Named moves, each a turn or a mirror, and the order they were made in; the first pair answered:
move rodo:
[ 0.94  1.35  3.13 -0.29  0.08  2.45  0.65  1.58 -0.45  2.37  1.55  0.03
  1.50] => [-1.02  0.66  3.34  1.10 -1.36  2.27  0.03  0.48  0.69  2.43  1.59 -0.06
  0.64]
[ 0.17 -0.90  0.26  0.34  1.03  0.03 -0.80 -0.57 -0.02 -0.69  0.98 -0.24
 -0.10] => [ 0.21 -0.70  0.21  0.23  0.95  0.03 -0.70 -0.57 -0.28 -0.86  0.88 -0.27
  0.06]
[-0.19  0.38 -1.96  1.33 -0.73 -0.36 -0.51 -1.74 -0.81  0.64 -0.25 -0.73
  0.36] => [ 0.90  1.00 -2.24  0.59  0.12 -0.61 -0.18 -0.84 -1.34  0.24 -0.22 -0.68
  0.76]
[-2.71  0.31 -0.27  1.86 -1.67  0.10 -0.84 -3.59 -0.67 -0.50 -0.83  1.58
 -1.08] => [ 2.88  1.49 -0.53 -0.79  1.23 -0.78  1.10 -0.48 -3.91 -0.97 -0.13  1.06
  0.61]
move Terep:
[-1.64  0.43 -1.14  1.20 -4.68  0.73 -2.53 -2.43  2.19  2.16 -0.34  1.08
 -0.54] => [ 1.04 -1.99 -4.48 -0.83 -2.27 -1.38 -1.31 -1.08  2.86 -1.30 -1.30  0.41
  1.74]
[-0.64  1.36  2.53  0.07  1.10  0.95  1.34  1.59  2.34  3.60 -0.62 -1.07
  0.31] => [ 0.94  0.05  0.80 -1.11  2.37 -0.55  1.92  2.08  2.53  1.90 -0.99 -1.65
  1.91]
[ 1.96  1.49  0.26 -0.67 -0.62 -0.49 -0.50 -0.32 -1.94  0.61  0.42  1.86
 -0.93] => [ 2.48  0.78 -0.44 -1.48 -0.47 -0.95 -0.41  0.01 -1.81 -0.03 -0.11  1.65
 -0.51]
move kot:
[-0.40  0.73  2.91  0.92  2.06 -0.21  1.61  1.45 -0.34 -0.04  0.80 -0.67
 -0.24] => [-1.65 -0.11  1.85  1.21  0.43 -0.10  1.01  1.28  2.55  0.70  0.73 -1.72
 -0.12]
[-2.73 -2.32 -0.83  0.96 -0.80  0.00 -0.37 -0.99  1.63 -2.08  0.15 -0.25
 -0.96] => [ 2.07 -1.56 -2.75 -1.22  0.87 -0.79  0.67  1.76 -0.38 -2.28  0.15 -0.64
  0.75]
[-0.44  0.74 -0.67 -0.78 -2.54  2.58 -0.58  1.04  2.06  0.03 -0.73  0.02
  0.02] => [ 2.08  1.78  0.24 -1.34 -0.11  2.10  0.85  1.28 -1.86 -0.49 -0.41  0.90
  0.24]
move lokad:
[ 1.54  0.11 -2.89 -0.28 -4.79 -0.08 -1.56 -2.14 -2.82  1.13 -1.57  1.27
 -0.99] => [ 0.07 -0.39 -1.74  0.84 -3.76 -0.05 -1.45 -3.18 -3.46  0.17 -1.64  1.77
 -1.49]
[-0.75  0.96  0.49  0.67 -1.53  0.86 -1.54 -2.22 -1.87  0.30 -0.62  2.23
 -2.40] => [ 1.82  1.77 -1.26 -0.95 -2.65  0.65 -2.26  0.17 -0.87  1.82 -0.38  1.32
 -1.09]
[ 1.03 -0.35 -0.86 -0.68 -1.28 -0.13 -1.24  0.97  1.81  0.73 -0.28 -1.34
  0.48] => [-1.84 -1.19  1.15  1.65 -0.17 -0.03 -0.81 -1.34  0.98 -0.89 -0.54 -0.07
 -0.76]
move rozam:
[ 0.00  0.94 -0.42  0.04 -1.65  0.54 -1.14 -0.74  0.34  1.10 -0.06  1.18
 -0.71] => [-1.12 -0.19  0.00  0.50 -1.00  0.14 -0.78 -1.76  0.01  0.03 -0.64  1.20
 -0.92]
[ 1.04 -0.25 -0.41 -1.86  1.02  0.27  0.91  3.39  2.42  0.79  0.42 -2.04
  1.36] => [ 1.33  0.08 -2.30 -1.62 -1.38 -0.11 -0.84  2.25  3.19  1.25 -0.29 -1.21
  1.22]
[ 0.19 -1.23 -1.67 -0.51 -0.78 -0.25 -0.59 -0.14  1.28 -0.57 -0.18 -0.19
 -0.20] => [-0.16 -1.90 -1.15 -0.37  0.02 -0.22 -0.22 -0.27  1.24 -1.20 -0.06  0.01
 -0.36]
[-0.58  0.34 -3.70  0.02 -4.59  0.33 -2.07 -0.03  3.77  0.57 -1.78 -0.90
 -1.19] => [-3.55 -2.14 -2.41  1.21 -2.07 -0.75 -1.27 -2.34  3.12 -2.68 -2.41 -0.27
 -1.57]
Pairs:
Each pair is 2 to 3 moves apart.
[-0.15  1.05  0.84  1.16 -0.71 -0.07 -0.27 -2.84 -2.58 -0.60 -0.57  1.98
 -1.59] => [-1.52  0.31  0.44  1.53 -1.83 -0.13 -1.09 -3.18 -0.73 -0.16 -0.81  1.81
 -1.68] -> kot, kot, kot
[-0.96  0.14  2.85 -0.52  1.49  0.66  1.31  0.22 -0.54  0.87  0.77 -0.41
 -0.94] => [ 1.02  1.72  1.54 -0.51 -0.85  0.79 -0.02 -0.26 -1.77  1.99  0.39  0.45
 -1.18] -> lokad, rozam, kot
[ 1.53 -0.12 -2.25 -1.78 -0.53 -1.80 -0.69 -0.10  0.43 -2.60 -0.63 -0.36
  2.00] => [-0.43  1.93  1.76  0.73 -1.19  0.09 -1.71 -2.18 -2.37 -0.45  0.00  1.50
 -0.87] -> rodo, kot, Terep
[ 0.50  1.58 -0.66 -0.54 -2.75  1.47 -3.46  0.73 -0.13  2.32  0.77 -0.03
 -0.98] => [ 2.06  2.05  0.64 -1.11  1.11  0.78 -1.71  1.17 -3.55  1.27  1.31  0.40
 -0.49] -> lokad, rodo
[ 1.78  1.40 -0.04 -0.78  0.26  0.57  0.41  1.36 -0.81  1.09  0.52 -0.71
  0.55] => [-0.40  1.78  1.42  0.72 -0.21  0.88 -0.17 -1.04 -1.96  0.71  0.26  0.51
 -0.94] -> rodo, kot, kot
[-4.37 -2.06 -0.60  1.59 -1.20 -0.55 -1.11 -2.59  2.30 -1.78 -1.18  1.37
 -1.01] => [ 2.82 -1.17 -1.97 -2.24  2.89 -1.80  1.38  1.69 -1.60 -3.16 -0.51  0.53
  1.72] -> Terep, rodo
[ 1.98  0.49 -0.15 -1.25 -0.20  0.52  0.70  2.39  0.31  1.54  0.98 -0.68
  0.89] => [-1.51  0.50  2.12  1.32 -0.74  0.92  0.38 -0.81 -1.15  0.94  0.51  0.71
 -1.41] -> rodo, kot, kot
[ 3.78  3.10  0.28 -1.45 -1.17  1.29 -0.13  2.75 -1.75  3.51  1.10 -0.32
  0.45] => [ 1.13 -1.39 -0.24 -1.49  3.98 -1.73  2.04  0.29 -2.93 -4.02 -0.19  0.44
  0.96] -> lokad, Terep
[-1.88 -0.19  1.40 -0.64  2.15  0.44  0.97 -0.33 -3.56 -0.78 -0.35 -0.22
 -0.61] => [-2.32  0.52  0.04 -0.94 -1.23  1.84 -0.60  1.67  1.15  2.30 -0.15 -2.48
  0.22] -> rozam, kot, lokad
[ 0.59 -1.11 -1.81 -1.09  1.32 -2.16  0.82  1.82  0.28 -1.07  0.18 -0.31
  0.73] => [-0.94  0.08 -1.65  0.11 -1.71 -0.74 -1.04  1.27  2.59  1.68 -0.09 -0.36
 -0.31] -> rodo, Terep, lokad
[-2.52  0.93 -0.22  0.73 -2.08  2.62 -1.90  0.49  3.31  1.79  1.28 -0.63
 -1.44] => [ 2.92  0.78 -4.42 -1.73 -1.74  0.28 -1.51  0.82  0.55 -0.79 -0.12  0.08
  0.47] -> rozam, kot, rozam
[ 0.30 -2.57 -4.07  0.29 -1.87 -3.32  0.63 -2.04  2.25 -2.29 -0.26 -1.02
  1.27] => [ 0.55 -2.20 -4.31  0.45 -2.07 -3.44  0.83 -2.89  1.05 -2.83 -0.43 -0.60
  1.36] -> kot, rodo, kot
[-2.28 -1.74  0.95 -0.56  1.85  0.18  1.11  2.52  4.84  0.07  0.49 -2.75
  1.46] => [-2.55  0.15  3.98  1.07  3.97  0.26  1.78 -0.77 -2.33 -0.75  0.58  0.50
 -0.87] -> kot, rozam, lokad
[-1.60  1.54  3.44  0.54  0.24  1.74 -0.39 -0.46 -1.25  2.40  1.12  1.32
 -1.54] => [-0.39 -2.29  0.07 -0.86  3.49 -1.13  1.23 -1.35 -0.96 -3.31 -0.29  0.69
  0.35] -> rozam, Terep, lokad
[-0.86 -0.26  0.40 -0.25  0.91 -1.57 -0.29 -2.26 -1.87 -0.72 -0.80  0.13
 -1.82] => [-0.29 -1.42 -1.06 -1.19  0.50 -1.79 -0.60  0.07  1.45 -0.26 -0.83 -1.48
 -0.23] -> kot, rozam, lokad
[ 0.54 -1.66 -1.16 -0.83  1.59 -0.50  0.99  2.70  1.48 -1.55  0.13 -1.34
  1.55] => [ 0.14 -0.97 -1.00 -0.71  0.34  0.28  0.30  2.86  2.63  0.37  0.70 -1.58
  1.61] -> lokad, Terep, kot
[-1.33 -3.97 -0.69  0.20 -1.20 -2.38  1.24 -2.48  4.19 -3.11  1.82 -3.09
  3.35] => [-0.35 -1.41  3.96  1.01  2.58 -1.43  3.30 -3.97 -3.46 -2.62  2.60 -0.55
  1.46] -> rodo, rozam, kot
[-2.18 -0.35  1.32  1.10 -0.84  0.91  1.05 -0.67  0.57  0.95  0.43  0.03
 -1.10] => [ 1.61  0.12 -0.15 -0.44  0.07 -0.20  1.53 -0.57 -2.76  0.41 -0.26  1.03
 -0.65] -> kot, rozam, kot
[-2.47 -0.33  2.95  2.03  0.18  0.87 -0.14 -2.37 -0.72 -0.15  0.07  0.86
 -1.42] => [ 0.04  0.75  3.67  0.19  2.01  1.23  1.15  0.11 -1.87  1.04  1.25  0.34
 -1.08] -> rozam, rodo
[ 2.99 -0.37 -3.40 -2.41 -0.64  0.05 -0.86  0.88  0.53 -1.99 -0.40 -1.10
  0.58] => [ 2.93  0.71 -3.21 -1.63 -1.82  0.09 -1.65 -1.60 -1.99 -2.29 -0.35  0.35
 -0.49] -> kot, lokad, rozam
[-0.93 -0.11  0.56  2.16  0.02 -0.79 -0.35 -2.90 -1.70 -2.51 -0.31  2.16
 -0.71] => [-0.92 -0.35 -1.04  2.08 -1.07 -1.00 -1.09 -2.90 -0.33 -2.81 -0.65  1.76
 -0.21] -> kot, kot, rodo
[-2.92 -1.59  1.57  1.24 -1.41  1.48  0.09 -1.93  0.95  0.37 -0.72 -0.33
 -0.79] => [ 2.66  0.35  0.80 -1.38 -0.65  1.25  0.83  1.93 -0.92  2.51  0.07 -1.51
  0.85] -> rozam, rodo, rozam
[-4.15 -0.25  3.21  0.40  0.78  2.49  0.38  0.84  2.62  1.49  1.31 -1.39
 -0.29] => [-3.89  0.68  2.99  0.79 -0.87  2.44 -0.33 -0.37  2.34  2.02  1.12 -0.63
 -0.94] -> lokad, kot, rodo
[ 0.74  1.19 -0.39 -0.95  0.33 -0.53 -0.30  0.83  0.93  1.23 -0.49 -2.06
  2.49] => [-1.85  1.90  2.29  0.75  0.92  0.16 -0.18 -1.93 -1.65  1.03 -0.58 -0.70
  0.77] -> kot, rodo
[-0.91  1.75 -0.67  2.68 -3.51  0.34 -1.95 -3.40 -3.40  0.11 -0.93  3.33
 -3.17] => [-0.71 -1.50 -4.27  0.18 -3.90 -0.77 -2.18  0.79  5.23 -0.34 -1.02 -0.93
  0.16] -> rozam, kot
[ 1.04 -1.12  2.36  0.56  2.37  1.67  0.94 -0.78 -3.29 -0.75  0.41  2.81
 -1.08] => [-0.17 -1.00  0.33  0.79 -2.63  3.06 -0.93  1.20  3.55  2.63  0.27  0.42
 -0.97] -> rozam, kot, lokad
[ 0.11 -2.86 -2.93 -0.54 -0.69 -1.30 -0.45 -0.05  3.54 -1.04 -0.07 -1.06
  2.00] => [-1.91 -3.42  0.73  0.23  2.86 -0.91  1.20 -0.02  2.05 -1.79  0.87 -0.67
  1.24] -> lokad, rozam
